In the data rows, 50 means zero.
Some points, each followed by its number:
tensor([67, 55, 34, 65, 34, 45, 57, 56, 32, 64, 64, 60]) 0
tensor([38, 36, 43, 40, 40, 35, 44, 47, 44, 33, 41, 38]) 1
tensor([37, 29, 42, 36, 40, 31, 29, 34, 32, 37, 28, 32]) 2
tensor([65, 39, 28, 67, 27, 29, 59, 51, 32, 40, 67, 32]) 3
tensor([61, 57, 37, 64, 70, 62, 54, 40, 41, 35, 60, 43]) 4
tensor([54, 68, 69, 53, 57, 62, 38, 45, 62, 47, 38, 45]) 5
tensor([46, 62, 40, 66, 46, 34, 54, 61, 36, 60, 48, 34]) 6
tensor([55, 60, 61, 55, 55, 64, 52, 48, 64, 66, 54, 47]) 7
tensor([44, 57, 36, 34, 28, 38, 50, 38, 31, 29, 33, 32]) 8
tensor([42, 33, 48, 33, 41, 52, 42, 37, 58, 33, 33, 37]) 9
Which point above is nearest to each new point? Its number follows each.
tensor([46, 69, 71, 59, 64, 67, 68, 41, 64, 72, 66, 73]) 7
tensor([38, 51, 41, 36, 52, 35, 67, 38, 60, 39, 36, 50]) 1
tensor([55, 54, 63, 55, 62, 43, 64, 43, 52, 69, 53, 37]) 7
tensor([31, 50, 62, 31, 61, 54, 33, 40, 43, 50, 41, 41]) 9
tensor([38, 66, 68, 32, 64, 62, 62, 63, 63, 61, 62, 67]) 7
tensor([62, 70, 69, 57, 68, 71, 62, 74, 66, 64, 72, 68]) 7
tensor([40, 56, 60, 60, 65, 57, 46, 48, 67, 66, 63, 74]) 7
tensor([64, 56, 75, 50, 70, 67, 41, 64, 70, 61, 70, 74]) 7
tensor([68, 64, 39, 65, 31, 37, 64, 59, 67, 57, 30, 41]) 6
tensor([53, 55, 35, 49, 56, 46, 59, 48, 63, 41, 56, 40]) 4
tensor([61, 53, 72, 65, 71, 75, 70, 67, 71, 54, 72, 74]) 7
tensor([41, 58, 52, 35, 60, 53, 32, 57, 46, 47, 55, 41]) 5
tensor([71, 73, 76, 72, 74, 75, 72, 70, 76, 77, 73, 77]) 7
tensor([47, 27, 56, 51, 59, 44, 40, 39, 33, 36, 42, 42]) 1
tensor([59, 56, 34, 63, 26, 39, 62, 57, 52, 70, 55, 62]) 0
tensor([37, 46, 48, 33, 42, 56, 39, 55, 39, 38, 46, 53]) 1
tensor([53, 65, 54, 70, 49, 45, 65, 52, 70, 66, 54, 37]) 7
tensor([41, 62, 46, 29, 54, 48, 41, 37, 63, 35, 42, 50]) 9
tensor([57, 68, 58, 64, 62, 48, 69, 38, 38, 55, 59, 51]) 4
